One turning vector, and how many steps it has turned
The counts run from 0 to 1256.
[ 97 125 134  62 129 110 116 142 108 114 182 113  73 112 146 160 150 130
 166 110 127  62 102  75 134 133 163  99  86 139 115 120 117 181 154 123
 161  93 111 103  96 179 132 102 148 120 122  89 111 142 171  65 112 112
 130 131 140 122 141  86 147 118 132 142  93 138 167 178 169 148 133 132
 128 121 144 148  55 146 115] : 322
[ 70 128 151 141 177 126 170  83 152 121 156 119 155  85  88 106 112 137
  69  81 148 116 140 110 122 170 131 157 164 143 113 116  92 103 137 138
 106  89 161  76 142 110 166 138 139 148 133 140 157 154  96 139 124 131
 153 171 111 116 116 124 134 133 130 142 104  99 131 153 175 108 163 143
 117 131  94  96 128 112 150] : 436
[103 147 157 111 154 113 157 141 152 150 147 137 103  88 129 131 124 114
 129 109 119  83  99  87 143 144 154 108 135 180  54  95 110 132 137 115
  80 121 110  64 106 118  85 120 114 101  93 133  78 180 169 131 148 155
 115 194 123 158 135  99 128  96 124  79 144 131 155 157 133  61 145 106
 140  95 153 115 136 147 132] : 948
[ 91 126 176 129 115  73 133 107 154 124 100  92 132 115 134 194 141 178
 108 114 104  77  98 156 113 155 160 172 121 160 149 134 115 129 149 125
 124  86 115  87 135 140 113 113 128 155 101 145 167 135 152 123 131  93
 125 122 154 135 150 132 145 137  99 150  99 140 175 125 169 159 113 144
 125 108  98 112  65  70 159] : 971
[142 118 108  80 131 144 163 138  88 135 118 102 101 111 174 145 123 102
  97 100 140 109  83 156 104 136 136 193 100 181  95 136 117 122 140 140
 169 125 160  97 127 138 136  96  85 135  77 160 160 140 142 104  86 142
 165 120 171 111 113 159 167 110 123  86 113 173 110 161 163 115 136 128
 158 114 130 159 120 137 121] : 188
[ 81 128 127  99 112  90 140 179 165 109 138 155 128 134 114 107 127 133
 101 133 143 154 121 175 142 170 136 150  89 141 142 115 100 116 106 123
 110 119 199  86 120 107 133 142 111  81 159 152 159 160 113 126 131 127
  89 159 142  63 141 172 113 128 138 105 143 152  98 164 135  94 150  99
  86 122 126 151 133 134 164] : 1113
[126  97 139 126 163  94 171 119 142 150 172  98 109 142 125 135 154 121
  75 120 120 144 164 158  75 201 131 184  99 136 153 100 135 120  91 180
 109 115 174 106 139  84 121 100 118 131 146 153 146 124 136 157 152 114
 133 172 136 132 132 115  84 137 144 189 140 101 148 147 156 117 179 137
 103 120  99  73 110 116 106] : 175
[ 88 157 112 120 152  89 147 161 105 158 178 116 109 165 113 167 101 127
 153 128 113  80 127 116 102 152 140 121  79 147 123 103 127 137 106 137
 159 102 125 131 145  78 101 134 131  88 154 137 122 137 142  88 156  94
  95 131 128 152 138  34 116 106 120 183 121 139 151 139 148 112 118 182
 150 118 103 138  78 129 130] : 1235
[ 90 186 110 109 163 115 162 139 134 134 146 144 133  72 100 104 129 159
  98 105 130  79 117  85 163 154 126 102 134 131  80  79  97 116 109  90
 123  88 145  98 123 125 148 125 129  93 102 145 113 189 121 122 100 157
  64 149 129 127 130 100 153 102 112  99 124 149 131 140 131  82 116 121
  98 116 136 108 117 153 152] : 1049
[106 118 127 109 118 144 131 120 106 165 140 120 144 105 133 182 133 152
 110 135 135 118 125 158  95 123 136 170 103 128 142 124 129 104 124 154
 148  73 105 167 169 113 148 109 124 156  98 127 133  60 181 124  88 135
 153 134 123 189 138  84 126  88  54 155 143 136 132 148 175 103 139 179
 177 103  84 129 132 129 150] : 539
[ 89  84  86  88  87 168 131 124 116 138 176 110 107 137 168 130 126 105
 140  97 153 143 121 163  87 147 186 181 153 153 124 122 129 136 116 174
 181 144 131 135 125 128 175 112 142 107 115 112 174 101 194  88 133 126
 167 170 120  93 125  80 115 151 127 130 119 143  90 146 146 118 182 179
 145 133 112 153 135 162 108] : 1100
[109 128 151 111 113  80 137 120 113 131 117 113 111  85 130 184 126 151
 115 153 104 114 128 121  98 111 127 143 108 137 113 113  83 161 131 154
 127  84  83 131 146 136  73 117 115 181  87 145 125 118 178 120  95 102
 166 158 158 183 145  99 140  73  76 125 137 119 149 185 151 126 121 117
 132  75 111 128 114 114 140] : 358
[134 110 119 123 103 110 130 141 119 102 165 114  77 132 158 181 178 176
 166 148 100 104 116 121 114 162 190 125  76 156 184 145 118 126 122 110
 100 138  99 125 131 105 110 135 176 106 144 120 109 144 159 102 136 122
 140 146 147 179 113  96 114 179  62 162 140  97 133  98 107 128 125 134
 144 133 145 115 151 136 161] : 39
[ 90 161 200 146 169 105 135 125 172 125 139 129 102 122  86 149 146 173
  89 139 153 129  96 117 102 189 138 121 114 132 101  93 115  93 100 101
  71  95 142 130 149 142 125 130 143 144  84 170 115 123 166 175 164 144
 125 186 135 169 137 101 117 128 132 144  99 111 140 120 166 121 129 129
 120  59  94  88 116  59 172] : 682
[112 104 140 149 105 130 114 101 119 140 124  81 138 138 133 169 126 180
  99 111 131  96 106 139  90 152 167 203 146 105 144 137 142  92 138 115
 152  93  97 120 161 170 181  88 159 145  88  96 156  93 187 108 121  96
 137 121 129 160 133 113 123 157 112 169 109 126 132 118 157 104 116 170
 164 125 101 104  89 103 115] : 1153
[ 98 162 143 127 110 137 123 164 119 142 118 130 168  92  96 143 100 174
 166 139 124 112 106 133 134 110 149 112 136 164  91 106  93  97 156 128
 116 100  92 147 148 133 136 149 125 141 112 125 139 102 113  82  72 162
  80 112 142 141 126 108 157  77  69 107 115 135 121 161 130  70 120 140
 189 103 101 173 130 168 125] : 885
[ 98 118 156 126 190 191 156 103 132 101 165 122  93 149 114 134 123 129
 148 107 176 119 112 108  67 105 179  99 113 122  74 132 132 100 109 144
  95  70  90 124 150 118 167  96 124 113  99 138 112  72 186 133 144 156
 136 161 118 131 121  67 134 130 127 125 121  92 129 142 147  95 125 153
 128 114 158 152 140 110 153] : 1208
[ 81 116  91 125 116  84 136 155 134 141 139 120 124 117 119 161 128 167
 145 129 167 144 125 147 107 105 137 136 118 174 140 133 104  87  84 165
 121 130  83 169 180  90 139 132 142 154  98 140 149 104 137 135 128 106
 127 156 138 167 132  78 128 114  62 132 107  91 108 118 106  85 113 134
 148  83 123 122 137 135 154] : 1098
[133 101  92  91  67  97 164 135 125 146 131 105  89  62 151 121 149 178
 128  96  94 133 154 119 149 168 167 149  84 143 144 123 112 121 145 147
 146  99 144 119 136  84 149 118 132 101 149 114 143 164  98  78  51 142
 102 108 158 118 119 120 128 109  45 140 165 109 150 142 116 133 154 119
 129 142 105  89 126 166 135] : 353
[139 118 175 154 132 164 131 155 111 162 160 113 160 146  84 138  97 141
 100 125 130 117 115 151 107 180 125 159 123 149 108  84 148  62 130 130
 137 129 143 137 147 112 142 122 112 121 138 124 137 107 126  89 127 148
 106 156 139 148 129 132 112 104 136 163 112 135  93 171 161  40 174 143
 195 133 114 156 116 176  91] : 1065
[ 80 150  80 111 159 112 154 155 143  93 125 102  98 118 102 102 135 113
 144  99  89 159 141  93 125 144 139 133 134 178  83  94  46 141 109 146
 133 119 165  84 106 144 103 121 120  83 165 153 170 185 110 130 119 148
 116 143 108 104 113 122 185 117 131 122 143 109 120 174 101 148 111 104
  96 131 174 172 147 148 142] : 9
[115 144 195 150 161 159 141 119 173 132 124 122 133 130  97 115 127 138
 100 120  98 114  96 107 107 171 142 116 150 141  52  90 112  90 148  95
  69 121 138  83 106 139 117  81 131 116 115 154 122 165 146 166 139 159
  98 168 141 110 116 155 134 147 166  80 129 125 108 140 138  71 132 110
 133 123 162 143 123 110 116] : 1139
[ 91 130 131 109 136 117 161 185  99 142 152 128 121 185  92 164 115 117
 124 144 120  94 136 164  95 172 151 119  66 126 122  88 134 100 116 122
 135  59 172 129 149 109 134 119 102  64 125 132 115 108 181 106 135 162
  88 129 133  90 160 109 113 108 133 146 165 171 115 184 150 108 157 163
 151 122 116 168 123 154 157] : 676
[130  93 102 145 143 152 139 136 122 121 165 104  90 178 121 146 152 171
 140 129 146 159 123 129  67 129 160 144  86 126 120 133 135 106  67 126
 106 127 103 151 161 110 150 101 147  63 148 152 145  90 154 164 161 114
 131 183 124 173 119  68 106 160 138 152 116 133 110 105  96  90 114 166
 130 131 164 140 138 139 117] : 664
[117 107 192 147 119 181 127 120 136 153 158 107 134 142 111 139 132 171
 125 114 130 101 129 147  85 147 155 115  92 113 111 115 190  73 129 125
 100  72  96 161 178 108 163 126 134 121 119 129 113  78 172 117 132 152
  92 123 132 132 148  93 110  94 112 152 123 112 122 135 146  78 186 168
 160 116 101 121 109 131 137] : 964
[118 103 167 139 120 104 132 155 147 131 179 125 123 136 111 125 182 160
 133 130 152 117 137 115 121 174 162 102 125 153 167 115 125  95 105 124
  68 142 135 151 147  79 150 133 168 113 172 109 110 136 132 117 153 134
  93 180 117 134 138  90  94 152  88 159 125  81 127 123 137 103 202 145
  97 141 120  95 148 137 169] : 229
[103 105  99 123 116  85 156 154 140  99 140 122  96 142 109 186 139 127
 122 138 113 139 164 167 108 159 174 147  65 165 179 133 112 115 114 171
 117  80 122 137 171  75 102 148 125 126 141 151 149 115 126 110 130 150
 117 132 161 132 130 139 134 105  76 182 157  80 155 159 133 138 110 138
 130  97 123 113 140 111 150] : 464
[105 112  86 127 148 124 129 116 194  99 135 116  99  94 141  87 161 140
 135  86 124 166 142 101 153 147 125 164  99 153  81 105  91 128  87 133
 115 121 141  91 103 148 147 107 135  70 142 133 178 161 102 166 107 123
 105 161 152 103 114 131 137 138 171 151 114  98 132 106  93 117 120  93
  86 126 152 123 111 138  94] : 824
[100 103  92 120 128 103 139 135 161 126 149 119 115 168 140 157 105  76
  91 125 110 122 141 161 109 157 152 202 132 181  81  98 143 112  93 180
 157  93 155 100 172 102 116  85 122 110 132 144 149 145 185 154 153 146
 133 162 136 120 157 132 137 104 159 159 152 121 140 149 157 134 116 141
 142  85 120 138  93 117 113] : 276
[116 126  96  95 145 135 159 137  93 131 168 115  98 154 151 163 123 103
 113 111 129  75 102 113 110 155 143 166 110 124  93 105 139 141 112  84
 181 111 166  60 130 163 145  67 125  81  94 101 129 162 166  90 112 129
 142 129 141 122 131 104 122 139 146 126 112 174 123 163 156 119 115 165
 135 123 128 126  69 141 139] : 1047
[141  96 178 154 132 182 134 109 106 133 137  87  63 129 124 118 137 148
 117 135 139 147 106 113  46 133 176 152 105 103  88 127 125 150 133 140
 116 111 144 137 120 171 133 104 129 136 107 140 131  67 179 152 108 133
 190 173 117 128 116 100 122 145 143 117 126 124 109 154 148 123 168  98
 103 120 148 148 132 125 124] : 738
[122 127  71 112 139  74 153 173 146 131 148 163 117  97 141 139 152 135
 125 122 138 137 116 132 178 168 104 141  55 161 133 120 127  87  74 113
 121 122 126 114 125 116 146 119 118  88 111 141 124 157 107 113 114 169
  69 159 162 146 105 152 126 112 111 125 154 130 139 134  92  70 122  93
 138 103 147 105 125 165 120] : 208
[ 74 131 124  79 148  73 145 132 147 115 170 134  96 120 123 149 165 121
 159 146 132 137 171 138 117 140 131  88  85 190 151 113  97 137  94 193
  81 112 113 135 130  56 101 129 135  88 158 153 143 123 160 145 180 121
  99 191 128 109 138  98 125 118  99 138 164  81 145 160 113 133 156 134
  91 109 137 133 150 127 148] : 655
[107 135 129 162 143  64 171 145 161 121  84 115 132 112 102 159 122 159
 123 135  90 145 125 134 122 141 133 158 127 187  93 110  66 104 122 140
 102  99 148 111 140 135  83 139 103 156 129 182 166 146  96 162  89 156
 114 145 155 161 109 154 177  81 125 125 122 111 118 157 135 117 103  97
 105  88 147 135 134 120 165] : 815
[111 119 111 107  96 113 117 108 148  93 114 102 112  88 117 118 151 163
 122 110  88 175 163 134 125 187 124 151 103 125 148  96  83 137 111 137
 120 136 142 134 140 128 155 103 188  77 133 131 193 118 111 150 136 130
 124 145 133 128 108 112 132 171  83 177 148 120 109 130  99 135 119 146
 139 137  90  90 155 142 103] : 173
[152 124 105 151 122 143 171 137 118 117 117  81  97 121 119 139 133 181
 152  91  61 131 140  92  95 139 162 137  82 136 115 114 128 112 125 119
 161  79 125 117 148  97 117  95 107  65 171 129 156 138 109  87  63 138
  81  72 163 112 101 113 139 129 127 163 155 118 135 141 117 125 139 154
 158 165 138 131 117 139 111] : 163
[ 85 103 115 136 110 174 122 111 148  96 134  96  69  98 100 102 147 176
 185  90 151 191 124 127 100 133 183 139  79 115 128 144 107 101 119 116
 126 102 124 136 145 155 182 142 155  76 116 150 169  90  93 141 107 134
 114 122 132 123  97  96 111 170 123 130 110 117 106 101  71 115 108 131
 148 132 143 139 152 119 141] : 562
[161 119 152 146 139 120 156 150  92 134 155 130 132 155 134 143 131 160
 120 131  79  74 101  84 114 144 157 135  98 117  70  81 147 117 134  99
 144 120 159  68 107 144 105  88 110  87 160 120 111 155 164 103  91 121
  99 159 138 127 137 124 139 122 156 142 138 144 130 180 139  95 182 115
 103 143 188 160  70 152 147] : 233
[109 146  82  85  96  70 126 175 128 140 115 127 110 114 142 172 136 139
 120 120 111 111  99 125 161 170 142 137  93 155 116  81 100 119 143  85
 133 135 158  77 124 149 134  97 119  65  92 133 146 199 156 122 112 164
 110 127 171 132 119 148 145 140  98 105 142 176 121 126 105 123  85 147
 143 113 118 115 109 160 165] : 678
[ 73 156 129 103 114 126 137 119 120 104 120 153 145 100  98 139 121 139
 127  96 145 115  85 142 161 158 176 113 131 154 172 141  74 101 181 114
 108 126 125 102 107 125 169 138 177 118 113 105 159 147 133  83 140 145
 123 131 117 109 112 152 141 150  85 112 124 164  99 152 151  92 114 152
 177 141 118 139 173 143 180] : 1131
[118 118 103 123 127 108 143 145 117 132 115 112 130  98 112 156 144 154
 113 142 110 192 149 166 116 186 101 162  63 158 181 113  70 105 110 155
  98 121 152 149 150  73 119 136 137 116 117 187 160 126  93 142 122 128
 119 148 154 156 109 143 109 146  91 146 147 117 102 119 128 109 116 131
 167 104  90 117 168 147 136] : 363
[ 55 120 199 161 145 129 105  98 147 106 161 121 151 168  75 128 128 166
 125 129 118 111 118 127  97 162 153 131 148 142 139 136  96 102 150 137
  99 135 103 106 110 115 142 129 173 147 180  97 138 119 115 123 165  72
 139 177 107 139 139 116 119 154 139 160 102 103 128 157 168 119 141 133
 121 138 120 137 113  98 131] : 148
